cols: Z J X S C G
J_834: [128 130 132 124 116 142]
J_293: [129 129 126 126 124 130]
J_235: [145 141 185 132 110 189]
J_854: [149 142 194 137 110 196]
J_994: [197 166 101 107 157 121]
J_567: [156 143 215 150 110 208]
J_17: [150 137 123 124 142 118]
J_761: [156 143 215 126 124 131]
shift -1: [141 185 132 110]
[140 184 131 109]
col: [130 189 196 121]
G
shift +1: [156 143 215]
[157 144 216]
shift +1: [149 142 194 137]
[150 143 195 138]
col: [150 124 126]
S
[156 143 215 150 110 208]
J_567
col: [189 196 121]
G

cols: A L H B Q W Y K
J_4: [167 188  35 109 117  50 149 115]
J_443: [126 124 133  99 105 114 142 136]
J_428: [ 71 126 118 159 114  94  98 137]
J_958: [157 125 136 132 136 148 155 121]
J_52: [142 178  99 125  96 107 161  72]
J_87: [157 120 127 125 156 140 122 138]
J_212: [135 103 136 123 130 163 138 128]
J_341: [105 140 126  81 133 127 162 145]
J_617: [177 200  54 135 154  89 138 121]
back: [162 127 133  81 126 140 105]
J_341
col: [142  98 155 161 122 138]
Y
shift -1: [94]
[93]
col: [ 98 155 161 122 138]
Y
col: [127  89]
W
col: [ 50 114  94 148 107 140]
W

cols: V D T F N R U P M E
J_269: [162 131 138 147 146  95 114  94 116  73]
J_115: [ 92 102 128 103 201 137 156 131 190 142]
J_220: [116 172  69 146  73 114 116  95 147  94]
J_449: [111 158  88 147  50 114  66  95 106  91]
J_616: [124 124 175 147 157 109  89 116 115 130]
col: [103 146]
F
back: [ 73 116  94 114  95 146 147]
J_269
shift -1: [109]
[108]
shift -1: [201 137 156 131]
[200 136 155 130]
back: [156 137 201]
J_115
shift -1: [162 131 138]
[161 130 137]

cols: zelo ninel gub Kez Rabo vena zak
J_419: [ 82  91 145 114 210 164 180]
J_200: [226 134  72 141 127 142  77]
J_545: [ 82  91 145 137 210 164 180]
J_725: [ 52 120 177 116 145 127 179]
J_331: [ 76 165 138 108 118 105 215]
J_971: [ 59 163 215 138 108 118 105]
J_352: [211 118  74 141 175 162  98]
J_3: [208 172 113 154  74 118  87]
J_58: [ 55 163 211 139 116 120 190]
J_548: [203 109  68 141 186 164  98]
J_215: [ 55 158 211 139 116 120 190]
J_779: [189 178 136 154  74 118 106]
back: [105 118 108 138 215]
J_971
col: [118 172]
ninel
shift +1: [138]
[139]

cols: guf vokem renu Zon
J_752: [103  83  55 123]
J_135: [220  68 103 207]
J_619: [188  54  71 177]
col: [68 54]
vokem
shift +1: [68]
[69]
back: [103  68 220]
J_135
shift +1: [220]
[221]
shift +1: [188  54]
[189  55]

cols: puze zefel Poka Kevuf
J_886: [180 168  90 136]
J_142: [ 70  88 180 141]
J_589: [ 61  31 132  75]
J_501: [199 217 119 185]
col: [180  70]
puze
col: [ 90 180]
Poka
col: [141  75 185]
Kevuf
shift -1: [ 61  31 132]
[ 60  30 131]
shift -1: [199 217 119]
[198 216 118]

cols: tapez Kabid rebe zizo Fop Doriv Luv fik redip
J_361: [152  60 143 100 146 136 226  78 143]
J_747: [157  88 131  91 142 132 202  98 143]
J_667: [169 170 101  71 132 115 133 162 136]
J_731: [123 127 154 129 170 159 121 131 105]
col: [78 98]
fik
shift +1: [154 129]
[155 130]
back: [136 146 100 143  60]
J_361
shift +1: [101  71 132 115]
[102  72 133 116]

cols: lat zok Lenab Zuzub temuf
J_641: [124 115 146  86  88]
J_839: [134 209 146 151 121]
J_182: [ 94 118 173 123 136]
J_36: [138 141 140 109 119]
J_793: [ 94 118 132 123 136]
J_236: [ 64 144 159 157 134]
J_605: [115 129 153 102 130]
J_55: [121 125 132 110 114]
shift -1: [ 64 144 159 157]
[ 63 143 158 156]
shift +1: [118 173 123]
[119 174 124]
shift +1: [173]
[174]
shift -1: [121 125 132 110]
[120 124 131 109]

cols: naven daf zus doka Rele zel Zezo
J_497: [173 120 114 210 132  58 189]
J_323: [128 128 129 128 127 128 127]
J_74: [129 127 129 127 132 127 125]
J_440: [111 151 158 132  84 107 120]
J_952: [173 120 114 210 132 127 189]
J_155: [130 127 128 129 130 126 128]
[173 120 114 210 132  58 189]
J_497
shift +1: [127]
[128]
col: [127 125 120 189 128]
Zezo

cols: belo Rur viz Netuf lare nodub Subil
J_963: [123 132 123 152 123 173 123]
J_783: [123 180 135 181 154 124 125]
J_227: [124 210 126 214 136 126 127]
J_559: [131 124 124 124 123 162 155]
J_508: [172 124 143 125 130 168 201]
J_808: [161 127 160 124 163 123 158]
J_998: [123 198 131 200 145 123 126]
J_623: [147 140 155 131 164 124 134]
J_188: [168 126 139 127 126 165 206]
J_494: [123 205 128 203 141 124 127]
shift +1: [123]
[124]
col: [131 155]
viz
col: [200 131]
Netuf
shift +1: [210 126 214 136]
[211 127 215 137]

cols: torig dolir surov depek bageb
J_975: [171 100 103  92 188]
J_939: [158 184  80 119 139]
J_658: [205  86  92  91 179]
J_513: [160 152 118 164  45]
J_695: [ 76 203 115 125 154]
J_53: [ 61 148 168 160  83]
J_201: [193  86  98  90 184]
J_647: [ 70 120 173 165  69]
J_741: [ 70 132 173 165  69]
J_632: [196 101  88  89 187]
shift -1: [119]
[118]
back: [160 168 148]
J_53
back: [118 152]
J_513
shift -1: [171 100]
[170  99]
shift +1: [184]
[185]
col: [80 92]
surov

cols: lika kor bele Finib tolur Voki lupi beda
J_456: [ 86  98 172  90  87  95  96 182]
J_474: [ 89 169  81  87  87  91  83 179]
J_549: [ 78 199  84 103  91  72  93 183]
J_461: [ 86 172  98  90  80  77  74 169]
J_651: [ 67 166  72  99  89  91  92 165]
J_522: [ 87 173  70  82  45  93  68 193]
J_214: [ 93 175  86 102  98  88  85 168]
J_888: [ 86 193  97  93  55  38  26 180]
[ 86 172  98  90  80  77  74 169]
J_461
col: [91 72]
Voki

cols: vamer potan Vel nifen puvi Fezem Vabab Famok
J_30: [201  59 196  97 191  93  91 213]
J_749: [ 77 171  70  98 131 104 112  68]
J_181: [201  59 196  97 191  93 213  91]
shift -1: [191]
[190]
shift -1: [ 70  98 131 104]
[ 69  97 130 103]
[201  59 196  97 191  93  91 213]
J_30

cols: berop panu pigi kam Leb
J_225: [213 109 136 142 117]
J_379: [134 146 134 144 137]
J_691: [127 151 126 127 140]
J_445: [115 143 136 147 135]
J_940: [122 112 120 109 121]
J_327: [116 109 136 140 117]
J_146: [167 117 139 149 121]
J_773: [134 123 117 104 126]
col: [136 134 126 136 120]
pigi
back: [144 134]
J_379
col: [151 143 112 109]
panu
col: [151 143 112 109 117 123]
panu
shift +1: [136]
[137]
col: [127 147 109 140 149 104]
kam

cols: fegi zake dekiv Sos gika led
J_158: [115 194  33 221 111  33]
J_505: [147  26  46 168  84 211]
J_899: [161 132  57 194 105  65]
J_989: [219 128 115  28 112 199]
J_197: [ 55  94 160  49 198  98]
J_138: [ 49 160  55 198  94 222]
J_54: [172 162 130 206 195 201]
J_942: [169  43 162 104  31  47]
J_954: [ 61 148  81 199  79 231]
col: [ 33 211  65 199  98 222 201]
led
shift -1: [160  49 198]
[159  48 197]
shift +1: [55]
[56]
back: [ 94 198  55 160  49]
J_138
col: [ 26 132 128]
zake
col: [ 84 105 112 198  94 195  31]
gika

cols: supu kogez Kot rili Pivut dad lazir
J_76: [ 97 129 120 114  99 147 102]
J_594: [128 127 132 131 133 128 140]
J_166: [145 128  56 118 105 123 125]
J_277: [131 134 136 148 119 146 129]
J_393: [139 151 115 111 121  99 149]
J_286: [152 123 118 106  99  93 186]
J_457: [130 152 105  56 118  92 204]
J_261: [125 115 121 101 142 104 130]
J_916: [132 186  99 123 106  93 118]
J_728: [147  96 209 217 116 223 187]
col: [119 121  99 118]
Pivut
back: [123  99 186 132]
J_916
back: [186  93  99 106 118 123]
J_286
col: [99 93]
dad
back: [118  56 105]
J_457
back: [102 147  99 114 120 129]
J_76

cols: poda tusur Ref pape Lovol kal kaso
J_873: [ 95 125 160 170 143 163 129]
J_125: [ 70 113 159 165 131 165 112]
J_610: [216  87  92 176  85 153 169]
J_673: [220 177 109  75 127 105 155]
J_851: [160  95 125 170  90 179 123]
J_635: [203 101  87 153 176  85 169]
back: [ 75 109]
J_673
back: [105 127  75 109]
J_673
back: [169  85 176 153]
J_635
back: [170 160 125  95]
J_873
col: [170 153]
pape

cols: Fav mufe fisok Sobid
J_387: [168 103 212 159]
J_986: [ 54 176 166 193]
J_276: [ 52 175 106 207]
J_417: [168 103 205 193]
J_105: [ 54 176 166 215]
back: [106 175]
J_276
col: [176 175 103 176]
mufe
shift +1: [168 103 212]
[169 104 213]
[ 54 176 166 215]
J_105
shift +1: [ 52 175 106]
[ 53 176 107]
shift -1: [103]
[102]
back: [106 175  52]
J_276

cols: tuti duzu beb gisi lub Gulo Fil gis tani
J_114: [148  96 111 102 112 145 146 142 157]
J_224: [195 154 105  44 103 153 157 130 162]
J_314: [148  96 111 102 112 108 146 142 157]
J_304: [ 75 143 170 177 141 194 126  85 138]
J_198: [ 86 176 155 163 135 188 106 111 141]
J_148: [176 138 122  93 120  96 123 148 135]
J_852: [195 154 105  44 119  62 110 176 158]
J_718: [133  72 135 142 117 129 150 113 163]
J_145: [ 94 108 133 170 142 145 130 102 110]
J_740: [163 135 186 106 164 157 113  78  93]
shift +1: [102 112]
[103 113]
shift -1: [154 105]
[153 104]
col: [ 44 102]
gisi
back: [106 188 135 163]
J_198
back: [145 142 170 133 108]
J_145
shift -1: [163 135]
[162 134]

cols: gur Rulek Zeri Pidat
J_5: [ 81 120 138 123]
J_542: [ 91 137  62 134]
J_521: [220 188  80 233]
J_795: [168 206 134  62]
J_660: [ 62 135 162  81]
col: [120 137 188 206]
Rulek
shift -1: [137]
[136]
[ 91 137  62 134]
J_542
back: [162 135]
J_660
shift -1: [137  62]
[136  61]
shift +1: [168 206 134]
[169 207 135]

cols: sada mipuf gokeb sinup Kaza Gud Totog
J_571: [207 127 133 148 128 137 127]
J_905: [125 133 148 128 126 142 164]
J_900: [207 129 146  89 126 142 164]
back: [128 148 133 127]
J_571
shift +1: [146]
[147]
col: [133 148]
gokeb

